Some points:
[ -62  -14  -12   19    5  -17  -56   10 -127   43  -10    6  -39   53
   -3   38   19  -46   18   21  -79  -17   35  -13  -24  -18   25  -30
    1   51  -41  -28]
[ -27  -61    2   44  -12   -1    4  -47  -84   15    5    6  -43   56
  -32   30  -24   44   88   -1  125  -51   -3 -127  -12  -57  -41    5
  -22   -3   37   24]
[ 30 -63 -35  20 -46 -15 -92 -47 -35 102 -14  14 -89  10  29  -5  22  37
   7  22  11  39 -57  37 -21 -46  13  -7 -46  -5 -47  15]
[  6 -25   4  65   8  -3  24  12   4  81  -5   6 -29 -51  26 -31  43 -62
  93  12 -13 -12 -26  59 -19 -58 -35 -21 -37  19 -49  24]
[  3  -2  29  -2  -1  -8  29 -14  40  14  -6  68  -8  13   1 -32 115  54
  30  16 -21 -13  70 -61   0 -55  10  23 -80 -23 -48  60]
[  2 -23 -14  26  18  -7 -12 -13  34 -62  13  24   2  57  35  65  42  46
 -65  40  34  17 -54  96  -4 -39  -9  12 -55  13 -22  62]
[ -3   0  15  39  21 -15  59   5  14   3  -5  83 -10  60  77 -26 -18  -1
 -38  20 -20 -11   6 -32 -15  59 -40  23 -99  80 -17  67]
[  2   7 -31  45 -10  18  97   2  17  13 -33 -26   0  27 -16  -1  25 127
 -16  19  35   6  10 105  28 -42 -56 -31  77  44   2 -36]
[ 28   0   9  10   7  -9  18  36  70   6 -55 121   4  -5  54 104  20   5
  58  31 -44 -23 -32  25  10 -19 -28 -19  41  69  18 -34]
[ 12  -9  -4  18  23  -8 -21   8  45 -30 -65  -5 -13  37  54  99 -44 -64
  70   3  95  27  -3  58 -19  72   9  26 -36  59   5 -11]
[  8   4 -37   5  53 -36   9  15  38  31   1 -30  -9 -14 105  38 -19  48
 -12   4  47   9  71 -44  -2  55 -26 -16  10  34  -8  24]
[  0   1 -27   3 -15 -66 -20  29   9 -11  32  18 -17  -4  50 -21 -55  55
   0  39  73  11  80  37  13 -38 122 -83 113 -30 -15  17]
[ -10   -8   16   21   50  -36   13   -8   33   19   -8   75    3  -34
 -111   -6  -12   10  -28   -3   56  -16   42  -21  -21   10  127   -6
   76   71  -11    9]
[-30 -18 -77  -5 109  11  25 -28  61  63  51  24  20  92  25   0  17 -64
 -21  49 -50 -22  21 -13  -5  34  10 -11  51 -64  12  -9]
[ -26  -28   -1  -16   87    1  -25  -32   49   42   31   42   32  -64
 -100    7   -4   57   28   47   35  -53  -13   66  -64   90   49   63
   19  -25   -3   -3]
[ -47  -33   13  -73 -109  -29  127 -104   -2   51   49  -35  -26  -40
   33   62  -31  -54  -47   77  -17  -79  -12    3  -15   56   72   29
   21    0  -22  -32]
[ -17   22  104  -35   87   38  -32  -51   35   47  -25  -42    5   15
   88  -52    5   95   -1   68   52 -105  -47    4  -31   65   14  -19
   76  -44   -7    1]
[ -26   15  -35   42   70   33   41  -73   71   34   29   50  -20  -18
   13   -1   19 -127    6   -9   89   31  -14   -5   28   44   37  -83
    6    1   -8  -13]
[ 13 -15 -65   8  44 -49 -23  31  46  30  19  20  -5   4  46  95  60  20
 -28  48   6  23  50 -71 -12  65   0 -40  20 -26  -5  -7]
[  2   7  -4  11   3  -9  42  28  12  26 -88 -46 -24  72  28 -16  15  -8
  60 -24  -9  28 125  80  -8  92  64  28 -10 -41   9  -1]
[  9   0 -33  42 -56   8  76  21 -26  10 -43  99 -18  24 -24 -10 -82  64
  49  12   1  22  27  45   0  77  23 -10   5  20   5  76]
[ -5   8   9 113 -18   5  68  -4  -3   6 -35 -38  10  59 -35   4 127  96
 -10   3  32   5   4 -41  10  22  31   5  -7  47 -23 -48]
[ -27  -17   35   39   34    7   55    2   50  -14    8  -37   15   46
   41   20  -41  -50   62   -1  -41  -28   -1   31   -9 -127   78    7
  -45   54  -35   79]
[ 10 -40 -12 -93   7   8  16 -18  -1  -7 -12  -5 -42  23 -17  48  96  -4
  65 -14  22  13  35  46 -18 -94  13 -10 -34 -35 -62  28]
[ -40  -70  -15   68   57   -8   -4    0 -103   14    9  -55  -53  -86
   14   16   52   -6  -35   -1  -22  -34   28   72  -16  -34   -7   -2
  -19   43   76   60]
[-114   37  -24  -80   17   -2  -28  -23  -85    9   11   21    5   -8
  -12    5  -20   66   15  -10   33  -17   63    6  -10  -17 -106  -19
  -21   43  -67   40]
[-127   12   -6  -12  -52  -13  -36    1  -48  -55   -6   80   -2   37
   44   12   67  -25  -15 -127    7  -68  -53   55  -20    1   26  -21
    7  -34   63    3]
[  15  -71  -51    6  -77  -31  -60  -83    7  -65  -10   23   63   15
   42 -127   16  -44   19   -7   18  -43   52   18  -59    1  -53  -25
    5   46   44  -48]
[  21   40  -69  -62   -9 -127    9   40    7  -21  -66  -77  -19   39
 -103  -50   44  -90   -6   31   35  -47  -90   -9   36   10  -43  -51
   28   28   35   68]
[ -23    6 -108  -33    4  -37    0    2   19   -6   -3  -90   24   19
  -11  -58  -31   82   49  -52  -95   24 -109  -56  -78   20   32  -63
  -14   40   25   24]
[  10   23  -38   23  -28  -38  -24  -96   21 -127  -21  -31   14 -107
   19    3   40   42   49  -35  -66  -19   27  -45  -37   15   -6  -43
   -1  -19   44   56]
[  21   60    4   39  -41  -35  -85 -114    9  -13  -19  -16   39   57
  -84   68  -34  -29   -9  -47  -93  -93   21   53  -29    8  -63  -49
   13   19  -82   -7]
[ 79 -24  68 -15  -8  59  -8  35 -72 -14  -9 -16  36   5   5  -1   8 -32
 -30 -28   8  14 -11 -19 -60  27   8   0  43   8 -26  16]
[-13 -13  39   2  -8   4  -6  14 -21  12   6 -12  33   3   2   3   4 -26
 -13 -52 -10  84 -14 -16 -29   1 -21  65  92  -4  13  15]
[-16  -8  81 -11 -34 -40 -29 -30  50  28  50 -26 -35  -9 -12 -17  -8   3
 -24 -81   3  66  -4  -4  59  39 -25  35  -5   8  -9   1]
[ -31   21   -9   21 -106   94  -95   46   52  -32   35  -23  -43  -11
  -18   -9   15  -17   -6   84  -19   15  -23  -29   -2   42   20   55
   36   -1  -29   23]
[  25 -127   40  -19   61   25   41   11  -10 -127   21   -3 -127   -9
  -38  -48  -45   -8  -29    7  -54   17  -33  -17   19   43  -33  -20
   29  -37 -106  -55]
[-55 -27  22 -26  -1  88 -66  15  90 -39   2 -32 -70   6 -19 -24 -18   2
  -6  11 -46  -7   2 -36  77 -35  25  67  40  53  25 -18]
[-72 -30  57   8 -12 -25  27  16   9 -44  62 -17  44 -12 -25 -21  -2 -33
  28  66 -15  99  -6   0 -23   0 -92  62  72 -20 -20  -7]
[-13  15  48  21 -69  14 -17  85  64  23  97 -16 -49 -22 -27  -4  -5  -6
  16 -29  -8 -42  10   1  25  49 -69 -16  -4 -35  26   6]
[  22  -61  -19  -21  -33   53   -2   25   58   31   70  -25   42  -18
   -8    5  -15    6  -23 -127   17   -2   -9  -13   23    6  -25   24
   17    6  -63   -3]
[ 25  38  33  14  -6   7   9  12 -16  12   2   4   3  -1  22   0  -7 -35
 -14 -50 -14  40  -9 -29 -36 -59 -37  61 127 -15   6  18]
[ 15 -44  61 -25  -3  11 -18   7 -23   9  39 -13   5   4 -21   2   2   6
   3 -32 -19  23  -1   6 104  53   2 -25 -39   9  74 -10]
[ 55  67 -46  18  16 -22   3  32 -52 -32  79   3  -9  -9  18 -13 -16  -1
  11 -11   3 -45 -18   1  41 -21   9  76  -5 -18 -15 -57]
[ 79  67  -5 -10  -1  62   8 -41 -28  -2  22   3 -12   2  -9  -3 -10 -22
 -26  11  -2  28   7  -6 -10 -42 -14   7  24  -8  61  13]
[  3  71  20 -18   5  52   7  15   4  -4  23 -10   1  -8 -26 -12 -17  -9
  -3  25  -6   5  17   2  27 -29  -7 -43 -57  -6  80 -17]
[  7   8 -50  -9  10  50   3 -22   1 -10 -20 -19  24   0 -31   1 -39  -6
 -34   8   7  -3   8  -2 -18 -22  -4  70 -67 -31  77 -27]
[  12  -47  -48    8  -17  -10   -5   50    3    8 -104    4   31  -37
    2   -1  -70   -4  -59  -31   -2  -56  -21  -31   19  -34  -11    4
  -21  -92  -57  -33]
[ 53  28   5   1  -6  61   6  42 -53  -9  23  -5   3 -10  -7   2  11 -18
  10 -35  -8 -17 -16  -6 -16  56 -14  40  21 -24   9  17]
[ 32 107 -43 -16  18 -34 -11 -19 -17  -5  41  10 -55 -14  18 -32 -18   7
  -2 -28  -2  13 -10   3  91 -35   8  98  -4   2 -13 -34]
[ 15  47  51 -12  -1   8 -16   6 -77 -23  15  -8  78 -32  12 -17  21  -7
  21   8  -3  57 -42  -8  81  59  31 -43 -24   7 -86  -8]
[ 35 -16   7 -26   1   9  -9  22 -26  -3  -6   2  80  -7   5  -3  -6 -11
   2  19 -14   7  -4 -13  67 -49   2  22  27   2  20  -3]
[ 46  -8  -1 -18  -6   8  -5  55  -3  -9  58  -6  50  -9  -6  -7 -21   0
 -10   7   4 -33   6  -1  53 -45   8 -36 -46  -1   9 -40]
[  46   33   80  -34   -1  -39   -1    8   -5    5   60   21   -8   22
  -16   21  -29   36   -6    0  -30   90  -29    2 -127  -37    7  -26
  -27  -23  105  -52]
[ -9   6 -11  -6  -2 -14 -10  39  -4 -18  23 -22  97 -18 -16 -11 -18  -9
 -19  21  16  32  -8  -3 -17 -20  17  18 -72 -14 -25 -37]
[ 13  66  49  24   4 -29   1  41  -1 -18   3 -21   2 -16 -13 -18 -34 -19
 -34   0  13 -16   1 -11 -65 -17   0 -10 -66 -43   3 -36]
[-39  38 -13  -6  -8 100  14   0   4  -1 -55 -15  19 -24 -20  -4 -48 -14
 -41  -3   6  20  -3 -19 -10 -28 -12 -79 -42 -38   7 -29]
[ -61  -11   23   21   -1  -55   -8  -35    2   13 -108    2   45  -29
   -8    3  -54   -5  -31   14  -31   46  -21  -27   90  -32  -17  -25
  -12  -80   40  -25]
[ -6  26 -21 -75  -9 -19   9  31   8  12 -98   5 -21 -91  -6 -16  31 -27
 -42 -13  -2  -1  -7 -39 -58 -13 -16   0 -23  29  17 -86]
[  5  61   5   5   1 -36 -10   2   1  -4 -37 -10   4 -24 -10 -22 -37 -11
 -43  -1   8  24  -8 -11 -20 -18   3  30 -59 -46 -16 -21]
[ 62 -42  61 -38 -10 -19 -24  42   2  10  -9  -8  32   2 -18 -11 -16 -11
 -43   7  -2   6  20  -5  15 -29   8 -21 -42   0  45   3]
[ 45 -40 -15 -26   2  24 -14 -12 -55   1  -5   9  43  -6  -7   9   4   5
  20   1 -32   1 -18   0 127  36   1  42   2 -14  59   7]
[ 50  60 -11 -26  -5  86   2  19 -55  -9  -9   3  18 -14   0 -11   6 -22
  -7   5  -2  26 -10  -8  -6   4   0   5  23  -3 -13  19]
These points spread out most along one direction. For each point below, how far along it does it lie, from 0 to 99? The average is 50, and the first point in the table lies past the average. One standard deviation of the points above along it is 16.
[-114   37  -24  -80   17   -2  -28  -23  -85    9   11   21    5   -8
  -12    5  -20   66   15  -10   33  -17   63    6  -10  -17 -106  -19
  -21   43  -67   40] 58
[ 13  66  49  24   4 -29   1  41  -1 -18   3 -21   2 -16 -13 -18 -34 -19
 -34   0  13 -16   1 -11 -65 -17   0 -10 -66 -43   3 -36] 36
[ 53  28   5   1  -6  61   6  42 -53  -9  23  -5   3 -10  -7   2  11 -18
  10 -35  -8 -17 -16  -6 -16  56 -14  40  21 -24   9  17] 34
[ -26   15  -35   42   70   33   41  -73   71   34   29   50  -20  -18
   13   -1   19 -127    6   -9   89   31  -14   -5   28   44   37  -83
    6    1   -8  -13] 71
[ 35 -16   7 -26   1   9  -9  22 -26  -3  -6   2  80  -7   5  -3  -6 -11
   2  19 -14   7  -4 -13  67 -49   2  22  27   2  20  -3] 34
[-72 -30  57   8 -12 -25  27  16   9 -44  62 -17  44 -12 -25 -21  -2 -33
  28  66 -15  99  -6   0 -23   0 -92  62  72 -20 -20  -7] 35
[  12  -47  -48    8  -17  -10   -5   50    3    8 -104    4   31  -37
    2   -1  -70   -4  -59  -31   -2  -56  -21  -31   19  -34  -11    4
  -21  -92  -57  -33] 37
[ -40  -70  -15   68   57   -8   -4    0 -103   14    9  -55  -53  -86
   14   16   52   -6  -35   -1  -22  -34   28   72  -16  -34   -7   -2
  -19   43   76   60] 62
[ 55  67 -46  18  16 -22   3  32 -52 -32  79   3  -9  -9  18 -13 -16  -1
  11 -11   3 -45 -18   1  41 -21   9  76  -5 -18 -15 -57] 34
[-39  38 -13  -6  -8 100  14   0   4  -1 -55 -15  19 -24 -20  -4 -48 -14
 -41  -3   6  20  -3 -19 -10 -28 -12 -79 -42 -38   7 -29] 36
[-13  15  48  21 -69  14 -17  85  64  23  97 -16 -49 -22 -27  -4  -5  -6
  16 -29  -8 -42  10   1  25  49 -69 -16  -4 -35  26   6] 35
[ -27  -17   35   39   34    7   55    2   50  -14    8  -37   15   46
   41   20  -41  -50   62   -1  -41  -28   -1   31   -9 -127   78    7
  -45   54  -35   79] 68
[  25 -127   40  -19   61   25   41   11  -10 -127   21   -3 -127   -9
  -38  -48  -45   -8  -29    7  -54   17  -33  -17   19   43  -33  -20
   29  -37 -106  -55] 36
